Turns in one plane each, and the order they were made in; the first pair answered:
q_221:
[-15.9  24.6  34.8  31.9   5.5  13.0  -3.9 -10.6 -27.7  32.8  -4.1  26.4
  14.8] => [-16.8   9.8  17.9   8.4   5.6 -22.9  39.9 -30.2  25.5  13.7  30.4   9.8
 -20.5]
[  3.5   5.8  17.4   1.4  -5.8 -23.0  29.6  -8.7   6.6  19.9  13.6  28.5
 -19.0] => [ 21.1 -13.1 -18.1 -14.8 -25.2 -23.4  16.1   3.5  13.4  -9.0  21.3   3.8
 -25.6]
[-21.1 -11.2   1.0  -6.4   6.8  -0.6 -16.9  13.3  -7.7  -1.8  -5.4  11.1
   6.6] => [-21.6  -7.2   9.3  -3.5  12.9  -5.9  -5.7   7.3   1.7   3.3   2.7  18.4
   5.0]
[ 31.5  14.4 -18.2  23.9 -30.4  41.0 -30.5  13.7 -26.9  -7.8 -24.5 -12.2
  17.4] => [  6.4  40.1  33.9  40.4  -1.1  29.3   6.7 -11.9 -17.1  38.9 -10.7  18.2
  18.7]
q_638:
[ 30.1  11.8 -12.3  19.2 -13.8  14.0   0.2  -1.8  -1.4   4.3  -5.3   5.3
  -8.3] => [  3.9  -7.5 -20.8 -18.0  -1.8 -17.4  13.8  11.6  16.8  -8.5  14.0  -1.6
 -14.6]
[  3.1  -2.6 -13.3  13.8  12.9   0.7   6.2   3.9  32.8 -44.9  20.5 -12.7
 -31.1] => [-17.4  -4.7 -10.2   4.6  19.9  12.7 -28.8  31.7  -9.4 -44.5   1.3  -4.5
  -6.0]
[  0.2 -18.7 -20.3 -28.9   3.4  -0.2  -5.2  12.4  12.0 -27.3  22.1  -2.1
  12.1] => [ 20.2  -6.4 -11.9   1.2  -5.5  28.9 -22.2  10.3 -12.1 -12.9  -3.3   7.8
  28.8]
q_13:
[ 38.4   4.4 -11.8  43.5   0.9  18.1  23.8 -53.4   4.7 -14.2  28.7  -0.1
 -24.9] => [-25.0 -35.4 -37.4 -32.4  18.7  -7.3 -10.6   2.4 -14.9 -51.2  32.5  -7.9
   3.0]
[ -6.8   6.6  -7.7  12.9 -25.6  28.6 -37.4  31.8 -49.1  13.8 -33.0  11.2
  21.2] => [ 25.6  10.3  -3.0  22.9 -27.3  -7.7  44.3 -27.6  35.2  17.9  16.0  -0.7
 -36.1]
[  4.7 -25.9 -32.0 -33.6   3.6   4.8 -24.4  39.4  -0.9 -12.7  -0.3 -14.0
   8.5] => [ 53.5   8.3  -9.9  25.2 -11.2  32.1 -12.1   2.9  -0.3  16.7 -15.6  -6.5
  -6.5]
q_388:
[-34.8 -12.4   0.6 -44.3  -3.0  -2.2 -32.6  28.2 -31.6 -20.5 -11.8  12.2
  11.9] => [-41.3 -20.4   1.3 -55.9   0.0 -17.7 -21.4  25.7 -17.3 -25.6  -2.5   8.6
   2.4]
[ 10.6 -37.7 -60.8 -35.6 -27.5   2.9  -7.2  28.7  23.0 -56.5   4.7 -42.2
 -28.5] => [-40.0 -13.3   0.7 -33.5  18.9 -37.0  59.5  -6.7  53.8  -4.8  36.3  -7.4
 -47.5]
[ -5.6  -6.6  -6.5   0.1  -4.3   5.3  -7.8  -0.8 -23.7 -17.8 -11.5  15.7
  -8.6] => [ -7.5 -12.5 -10.8 -10.2  -5.7  -3.4   1.1  -0.3 -10.6 -23.7  -2.8   6.7
 -11.1]
[ 26.0 -21.4 -32.9 -17.4  -5.2   7.3  -5.5  11.0  17.5 -19.2   8.7  -2.3
 -23.6] => [  4.5 -13.1  -3.2 -16.8  12.6 -13.7  26.6  -2.1  31.5   6.0  25.8  16.4
 -33.4]

Between the rows of a pair lie two turns.
[ 28.9   0.0 -25.7   1.4 -18.0  11.6 -12.9  10.4 -11.5  -9.0   1.7 -19.3
   4.9] => [ 6.7 19.4 20.9 17.7  5.1 -1.1 22.4 -8.6 -3.4 28.8 15.1  7.6 -3.8] | q_221 then q_221
[  4.8  -2.5 -27.6  -2.9 -13.3  15.7 -14.8  12.2  12.0 -14.8  11.3 -31.2
   8.6] => [  4.8   4.0 -19.2   4.9  -8.0   5.2   9.2  -6.7  30.3  -6.0  23.8 -29.0
  -4.9] | q_13 then q_388
[-21.5  13.4   7.3  -3.5  10.8   0.6  -8.1   0.4  -6.9   4.1   1.6   1.6
  16.6] => [-15.1   1.3 -12.0 -14.8   4.8  -7.9   0.3  -0.7   4.6 -10.6  12.5  -8.9
   6.1] | q_221 then q_221
[ 21.1   5.8  10.4   4.8  -4.6  -5.9  15.3 -14.0  20.0  -1.9  17.2  -8.7
 -23.7] => [  8.3 -14.5  -7.5 -22.7  -6.4  -4.1 -11.0  19.6   7.7 -23.6  11.9 -17.9
  -7.1] | q_221 then q_638
[ -5.7   9.7  39.0   7.4  19.1  -8.0 -13.2  -0.8 -39.2   6.0  -7.8  17.1
   8.7] => [-22.1   4.8  37.6 -12.7  29.5 -25.9   1.1  -1.3 -23.0   0.9   6.4  17.4
   1.4] | q_13 then q_638
[-40.3   0.8  23.3  -2.0  15.2 -14.0  24.2 -27.6  -2.0  40.7  31.4  42.1
 -27.2] => [ -8.3  19.8  26.8  30.7  -5.6  20.2   4.5 -31.1 -25.0  48.8   4.5  44.0
 -17.3] | q_13 then q_638
[ 16.5 -15.3 -35.5 -35.5 -10.8   1.3  15.1   0.5  38.6 -29.9  12.7 -19.7
 -24.9] => [-23.8 -18.0 -26.4 -56.0   4.7  -3.5  -1.0  20.8  15.7 -30.7   8.4 -11.0
  -7.0] | q_638 then q_388
[ 39.5 -21.7 -32.2 -12.0 -28.1  13.3 -27.9   7.6 -19.5 -27.1 -12.4 -28.5
   4.7] => [ 33.8 -11.0 -10.3  -5.9 -14.4 -17.0  37.1 -31.9  29.4  -5.5  20.7 -21.1
 -27.1] | q_13 then q_388
[ 23.4 -16.6 -15.3  15.6 -29.1  33.6 -33.4  -9.2  -6.1 -28.3 -26.6 -10.2
  -9.8] => [ 13.5 -16.5  -5.0  14.6 -24.9  36.4 -42.0  -4.1 -15.8 -22.5 -30.7  -5.8
  -0.3] | q_638 then q_221
[-14.5  -4.4  31.7 -16.0  30.4   4.4 -14.4  -0.3 -31.5   8.6 -25.6  15.9
  29.4] => [ 48.1   6.3  14.8  21.2  -3.4  24.9  -7.6 -31.0 -10.0   2.9 -27.7  -0.8
   6.6] | q_638 then q_388
[-14.6   6.6  14.8  11.0   9.4  17.2 -18.7   3.8 -26.4  12.5 -20.2  13.5
  23.4] => [-36.9 -13.7   3.8 -24.7  23.2 -20.2   7.5   5.0   6.0  -2.2   9.9   0.8
   6.0] | q_638 then q_638
[ 25.1  -6.6  -4.4  15.8   0.8   2.9  33.6 -24.6  22.5  17.6  13.1  19.6
  -2.2] => [-13.3 -25.6 -10.6 -21.8  14.1 -17.2  26.8  -4.4  21.7   4.3  22.0  18.2
   7.7] | q_388 then q_638
[  0.1  18.0  30.9  27.3  10.0   1.8  20.5 -23.1   4.7  20.4  13.9  16.3
 -15.3] => [  3.3  -7.6  -0.9  -5.1   5.6 -16.2  26.0 -17.6  29.0  -7.2  30.8  -4.2
 -28.0] | q_388 then q_638
[ 40.9   4.0  14.5  29.0  -2.1  -1.3  35.5 -37.4  25.1  12.4  -4.4  -3.5
 -21.0] => [ 51.7  -0.5   2.1  29.7 -10.8   5.1  25.2 -36.1  24.5   3.3  -4.5  -7.8
 -20.1] | q_388 then q_221
[  1.9 -13.6  -4.2  14.7  -8.8 -10.4  18.2 -15.3  46.4 -37.1  29.8 -22.2
 -10.6] => [-40.6   5.7  32.8  24.2  12.6  13.3 -20.8  10.6 -21.3  -4.6  -4.1  13.5
  37.4] | q_13 then q_221
[-20.2   9.1  31.7 -16.0  40.5 -28.8  57.2 -15.1  38.2  30.9  31.7  14.5
 -26.1] => [ 24.0 -18.6 -42.9 -18.8 -12.9  29.6 -48.2  45.6 -27.5 -32.9 -20.4 -22.9
  13.5] | q_221 then q_221
[ 38.7  -4.5   8.8 -13.8   7.7  -1.7  14.9 -16.1   1.3  12.7  21.6  15.6
 -20.6] => [ 26.6 -20.6 -10.1 -38.7   3.9  -0.4 -13.7  10.8 -14.8  -8.6  15.8   7.5
  -6.6] | q_221 then q_638
[ 34.1   2.7 -16.2  29.8 -21.1  -1.7  14.6 -30.9  24.6 -26.8   4.5 -28.8
 -18.2] => [-35.6 -22.8 -17.6 -28.1   8.5 -15.3 -17.9  22.6 -12.0 -36.6   0.3 -20.0
  12.9] | q_388 then q_13
[ 21.4  -6.0 -15.8  -6.9  -4.5  -3.3  23.2 -19.0  31.7  -2.3  24.6 -19.3
 -21.9] => [-21.1 -21.4 -17.6 -41.1   8.4 -12.2   1.8  15.0   6.9 -10.9  19.6 -14.4
   5.4] | q_13 then q_388
[-36.4   8.1  17.3   5.6  -6.9  -4.0 -15.8   0.6  -7.4  23.0 -11.3  -3.0
   2.0] => [ -3.3  10.7   7.5  25.6 -22.2  12.6 -20.3 -10.2  -1.3  18.8 -15.5 -10.7
  -8.4] | q_638 then q_388
[-54.7  36.7  62.3 -24.8  52.1 -15.5  22.8   5.4  -5.3  34.2   3.9  40.8
  30.0] => [-19.4  51.5  73.2   6.5  42.4  -3.5  34.1 -17.7   6.7  48.1   0.0  43.4
  17.0] | q_13 then q_638
[-21.2 -14.2   3.7 -27.2   6.2 -22.2   1.9   7.3   0.3  -9.2   5.1 -10.1
   4.2] => [ 22.6   9.2   5.9  18.1 -11.0  12.0 -13.1 -10.4 -13.6  -0.9 -19.7  -8.4
   9.5] | q_221 then q_638
[ 47.9  -8.3 -40.0 -11.5 -28.4  29.0 -23.2  14.6 -17.6 -14.6  -8.9 -28.0
 -30.8] => [  1.0  -5.5  -8.4 -36.3   7.6 -25.5  40.2  -7.3  26.8   9.8  30.5 -12.3
 -52.6] | q_638 then q_388
[-39.8  -4.0 -13.3 -46.4  -9.8 -24.9  20.5  51.4  25.0  -9.1  24.3   5.6
 -24.2] => [-42.9  14.0   7.9 -17.8  -5.0  15.0 -20.6  68.6 -30.1   7.1 -12.0  25.9
   7.1] | q_221 then q_221
[-20.5 -11.8  19.8   3.4  15.0 -15.0  33.8 -21.1  18.8  13.0  18.4  13.9
  -8.2] => [ 12.8   4.2  24.2  38.8  -5.5  22.5  12.1 -23.1  -6.8  22.9  -6.7  13.8
   1.6] | q_13 then q_638
[ 21.3  -9.4 -36.8  -5.9 -22.5  31.3 -37.3  23.8 -27.4 -20.8 -15.1 -20.6
  17.4] => [ -7.0  11.0  14.3  -1.1  12.8 -14.6  51.5 -30.9  31.8  21.6  32.0   2.4
 -23.1] | q_221 then q_13
[-34.1  -2.1  33.7 -15.9  18.3   4.4  -3.0   4.4 -24.5  -8.4  -9.4  11.5
  28.6] => [-21.1 -21.7  -2.5 -35.6   1.8   0.6 -11.6  13.4 -10.8 -39.6  -4.1 -14.2
  21.9] | q_388 then q_388
[ 29.7 -25.6 -44.1 -16.5 -19.6  10.4 -24.7  21.2  -1.0 -43.0   0.8 -25.5
  -5.5] => [-26.7  10.3  41.1   2.1  31.5 -16.5  35.3 -13.6  12.6  29.8  18.1  27.5
  -9.9] | q_388 then q_388
[  1.4 -36.7  -8.6   4.7 -19.5  25.9 -40.0  25.5  -4.9 -10.9 -10.0   7.9
  18.0] => [-23.4 -20.5  29.2  10.6   6.3  -6.0  17.4  -4.2  30.4  23.0  17.0  27.4
  -2.8] | q_221 then q_221
[-45.8   5.7  23.5   3.3  27.7  -2.1  11.4  -9.0 -10.0  12.0   2.2   8.5
  -0.8] => [-30.9   8.5  24.1  14.6  24.0  -1.4  25.6 -23.6   8.2  14.0   8.2   3.7
 -10.4] | q_638 then q_638
[-20.2  35.2  -6.1 -12.3   0.9  -1.9 -32.5   2.9 -24.9  33.0 -21.1  -4.2
  39.8] => [ 18.8  48.8  -1.8  20.2 -12.1   7.6 -10.6 -28.5  -5.6  41.9 -16.2  -9.3
  16.1] | q_13 then q_388
[ 15.6  21.7   9.9  22.5  26.4  21.7  -7.8   2.2 -40.2  12.0   2.8   5.3
   4.5] => [  8.0  25.3  19.9  20.1  40.1   6.4  14.9 -10.0 -17.6  18.9  16.1  11.3
  -6.5] | q_13 then q_388
[ 15.4 -19.1 -14.2  11.6 -19.6  21.8  19.0   2.8  -7.1 -37.3  36.3  -6.3
 -17.5] => [ -1.0   2.4  24.0  34.1  -5.7  33.7  13.1   0.2 -33.6  -4.2  21.4  22.5
  -3.4] | q_221 then q_221
[  9.4  11.6  12.8  34.1 -12.1  16.1  -9.4   7.1  10.8   2.2   0.5  15.8
   9.0] => [-23.6  -8.6   4.3  -8.1   1.0 -11.6  -4.1  28.0  21.3 -12.7  19.3  12.2
  11.0] | q_221 then q_13
[  0.4   0.6 -18.4 -11.1   3.8  14.6   5.9  -1.3  25.1 -15.0 -10.5 -19.5
  -2.8] => [-14.7  16.7  10.9   3.7  19.7  17.3  11.5  -6.9  15.7  10.2 -15.1   2.4
   2.0] | q_388 then q_388
[ 45.0   6.9 -36.3  26.3 -21.4  41.3 -56.5   1.8 -32.0 -24.6 -43.0 -19.5
  12.8] => [ -9.5  14.4  14.1   3.0  26.4 -35.4  55.9 -52.3  53.0  12.1  25.6   3.4
 -38.5] | q_221 then q_638
[-34.6  20.2  14.4   5.4   8.6 -15.7   4.1  -0.1 -18.5  29.3   0.2  -4.5
  -8.2] => [-18.9  -4.3 -30.7 -17.5 -11.7 -21.7 -11.0  13.9  -6.4  -8.2   5.2 -32.2
 -16.2] | q_221 then q_221
[ 41.0  42.1  33.8  71.8  10.0  -2.3   8.8 -39.0  -3.2  32.8  -1.8  41.6
  -5.2] => [-50.8  16.7  48.4   6.9  53.1 -44.1   5.4   2.1 -16.5  26.3  14.1  58.1
  15.8] | q_13 then q_388
[ -6.6   5.1  10.5  -1.1  24.0 -20.0  26.6 -11.4  39.4   5.5  25.5   1.3
 -29.5] => [ 33.4  23.7  10.0  43.8   5.5  22.7  -8.6 -13.2   7.0  17.9 -10.6   4.9
 -11.0] | q_13 then q_638
[ 66.9   3.4 -24.7  23.0 -34.2  10.5  11.3 -20.9  20.8   7.9   5.0 -21.1
 -18.7] => [ 54.4  24.4   8.3  44.6 -20.4  22.2   3.9 -22.0  -3.7  38.1 -10.6  -0.8
  -3.8] | q_221 then q_221
[ 25.2  -0.1 -40.9 -23.7 -39.8 -14.5  14.0   1.5  -1.1 -28.0  21.1  -1.2
  17.9] => [ 37.6  16.4 -21.5   4.2 -34.5  -9.1  37.8 -19.6   8.2  -7.6  25.3   7.1
   7.8] | q_221 then q_13
[ 33.3  -4.7 -21.9   8.2  -3.3  14.9 -48.0  20.6 -12.1  -4.1 -11.5 -16.3
  -3.1] => [ -4.7 -22.0 -24.0 -28.3  16.0 -18.9 -28.4  25.2   9.2 -17.1  10.8 -19.3
  -8.3] | q_13 then q_638
[ 25.1 -15.9 -25.9   5.6 -42.3  28.7 -11.4  -3.3   0.1 -27.5 -43.2 -15.7
  -2.0] => [ -8.8  15.3  41.3  24.5  -6.5   8.6  38.7 -38.0  14.9  27.3 -26.3  20.4
 -10.2] | q_221 then q_221
[  3.2   0.6  -6.9   7.6   2.5   5.5 -22.0  26.2 -26.9  -0.7 -18.4   6.9
  18.2] => [-17.4   4.7  18.4   0.8  18.6 -17.5  20.9   2.1   5.2  19.5   7.8  18.6
   1.3] | q_221 then q_13
[-48.2   9.0  15.3 -32.5  14.7 -36.7  -5.8  28.2  -5.0   6.0  13.8  12.7
  12.1] => [-23.7   4.3  -3.6 -21.6  -2.0 -11.7 -40.0  44.6 -31.8  -4.1 -11.4   5.8
  25.1] | q_388 then q_388
[  6.4  13.4 -22.5  53.6 -27.7  -0.5  -2.3 -14.4  18.2   5.2  -4.7 -18.7
   4.5] => [ -9.1   4.9 -22.8  36.5 -23.6   3.8 -28.2   8.0 -10.2  -3.3 -16.5 -17.2
  22.8] | q_13 then q_13
[ 17.0  -9.4 -25.3 -31.6 -26.4 -12.0  24.0  -3.6  40.1 -23.0  35.3   0.4
   0.5] => [-25.9  14.4  26.1 -15.3  -1.1  11.7 -11.0  18.1 -24.2  15.1   2.1  39.2
  46.1] | q_638 then q_221
[ 48.5 -10.3 -31.5   3.4 -57.7  21.3 -31.7  13.8 -16.9 -16.6 -27.2 -19.1
  -5.6] => [ -9.9 -25.4 -26.8 -42.0 -31.5   2.8 -37.9  46.2 -30.6 -18.3 -21.1 -10.7
  13.8] | q_388 then q_638
[ -0.3  -3.5 -33.9 -16.9 -25.3  12.0 -22.1  21.9 -14.3 -16.9 -19.0   0.5
  -7.2] => [-29.7  21.3  21.1   0.5   7.0  -5.5  22.4  -6.4   0.6  29.8  -1.5  30.9
 -16.9] | q_221 then q_221
[ 64.6  -7.1 -51.2   7.8 -36.0  10.8 -10.3  -6.3  23.3 -47.0   6.1 -32.1
 -19.3] => [ 23.8  21.3  -2.8  32.0  -7.3  43.4 -53.2  19.5 -55.1  -3.2 -37.4  11.4
  31.8] | q_13 then q_221
[  1.7  -1.8 -20.6  -0.8  -8.8  23.6  -7.7   5.8 -34.8 -44.7 -29.1  13.3
   8.5] => [ 14.4   2.2  -9.9   7.5  -9.4  -0.6  40.8 -31.3  15.0 -33.1  -2.1   9.8
 -25.3] | q_638 then q_388
[  1.3  -3.5  -2.0 -10.2   1.0 -24.3  27.6  -3.3  36.9  -8.4  18.5 -12.3
 -24.5] => [ -5.4  -8.6  -3.5 -22.2   0.4 -28.4  25.8   0.7  32.2 -11.6  18.5 -11.3
 -20.8] | q_221 then q_388
[ 39.2  -2.1 -28.4   3.6  -0.7  -0.5  -5.9   4.6  30.2  -8.8 -16.2 -19.3
   0.0] => [ 17.7   9.1  -4.2  12.8  10.5  15.2 -28.8  21.0  -7.1  10.4 -33.1  -0.6
  23.9] | q_13 then q_221
[  3.4   6.4  -1.5  21.5  -2.3   9.2  -9.3   9.3 -12.9  -5.0 -11.8  12.6
   8.4] => [ -3.4  -7.7 -12.6  -0.7   0.0 -13.2  13.3   3.8  13.2 -17.7  12.5  -0.1
  -7.7] | q_388 then q_388
[-27.8 -28.3 -21.6 -50.9  -4.4 -45.1  24.7   2.4  27.9 -35.4  36.9 -13.0
 -10.3] => [-39.1 -29.1 -19.6 -58.9   1.3 -41.9  15.3  14.2  14.2 -34.0  32.1  -4.8
   0.9] | q_221 then q_388
[-30.9  14.9  14.9  -4.8  27.6 -22.4  30.4 -20.7   3.4  22.8  -4.1  19.2
   2.8] => [-38.0  -4.0  -9.4 -31.6  25.4 -31.5  26.9  -9.8  11.4   2.6   3.0   7.8
   1.2] | q_13 then q_221
[ 24.0   2.9 -33.9   0.3 -28.5  43.1 -75.2  29.2 -48.1 -36.7 -45.1 -10.6
  30.5] => [ 55.6  35.5   9.3  37.9 -19.1  -0.1  43.1 -63.6  53.3   5.9  14.1  -3.7
 -44.9] | q_13 then q_388
[  8.9  -3.4 -25.4   0.6 -11.1  -5.5   8.3   7.4  20.7 -31.3  16.0  16.2
 -14.6] => [-15.2  11.3   2.9   9.4   2.5   9.4 -14.1  21.4 -17.9  -8.7  -3.6  38.7
   9.6] | q_638 then q_221
[ -1.8   7.4 -26.6 -39.1  37.1 -10.5  19.4  -0.7  12.7 -21.5  29.4 -37.8
 -19.1] => [ 34.4  32.1  -7.2   8.6  27.7   9.7  29.9 -28.2  16.2   1.5  18.0 -31.2
 -26.6] | q_13 then q_13
[  3.1  -0.9  45.4   6.0  20.3  38.9  -7.7  -2.8 -26.9  22.6 -18.5  15.0
   1.2] => [-31.1 -13.2  40.9 -26.4  32.2  18.5  -3.9  13.5 -23.8   9.7  -8.1  13.6
   7.9] | q_13 then q_638
[-20.6   3.3  40.4  19.2   5.0  10.1  20.4  -4.6  -5.2  11.9  15.1  21.7
 -10.9] => [-18.6   4.8  39.6  21.7   2.0  22.5   8.5   5.1 -20.0  10.9   3.7  21.9
   1.5] | q_13 then q_638
[-29.5  18.4   1.5 -57.1  -1.1  -6.9  -1.3  10.9  -5.4   6.1  28.9   3.0
  13.9] => [  2.5  49.2  27.1  -8.1  -5.6  15.3   9.3 -14.5 -11.5  36.8  16.9  14.4
  11.4] | q_388 then q_13
[ 22.1  -0.3 -24.2 -10.0 -11.0  -4.5  14.0  -4.8  20.3 -14.6   9.1 -21.8
 -18.4] => [ 11.7  23.4  11.7  20.0  -2.0  20.4  -7.1  -0.9 -22.9  20.4 -19.0   6.0
   5.3] | q_221 then q_221
[-27.3  13.5  32.5   2.8  28.3  -2.2  13.9   3.6  -2.7  29.4   8.9  18.4
   7.5] => [  7.9  14.4   8.3  25.3   1.0  29.3 -24.9  13.1 -27.8  12.5 -17.9   6.4
  18.7] | q_638 then q_388
[-20.7  -4.4 -13.5 -32.2   1.4  12.6 -32.9  40.5 -25.5 -31.4  -7.9 -12.3
  34.5] => [-19.6  -1.3  -1.4 -37.8  11.2 -25.4  34.0   1.0  39.6 -26.4  33.5 -17.1
  -5.7] | q_13 then q_638
[ -5.4  -1.4   0.4 -23.6   9.1 -37.0   0.5 -30.7  28.1 -11.1  -3.4  -8.2
 -13.4] => [ 20.9  -1.9 -16.9  -6.6  -7.5  -7.0 -37.0 -17.2  -3.7 -20.3 -27.4 -10.8
   2.9] | q_221 then q_638
[ 10.2 -45.9 -55.7 -38.4  -9.2 -17.4  32.8 -16.9  45.1 -27.1  38.3 -22.8
   0.9] => [-22.4 -55.0 -53.6 -59.8   3.4 -14.3  -3.8  21.1   4.6 -29.4  21.1 -13.0
  29.4] | q_638 then q_388
[-38.1 -19.1  28.0   3.4  26.1  -0.4   9.4  24.9 -57.1  53.2  -0.9   6.4
   6.7] => [-48.7 -30.8  20.2 -16.2  33.2 -25.6  28.3  22.2 -34.7  41.7  21.1  -2.1
  -7.3] | q_13 then q_13
[ 22.0  21.8  -5.0  36.5 -15.3  28.3 -12.2  -9.3 -36.0  -1.1 -21.3 -20.4
  10.9] => [  3.6  18.1   5.9  19.7  -1.0 -15.0  46.6 -36.1  18.1   4.3  15.3 -21.6
 -16.7] | q_221 then q_221
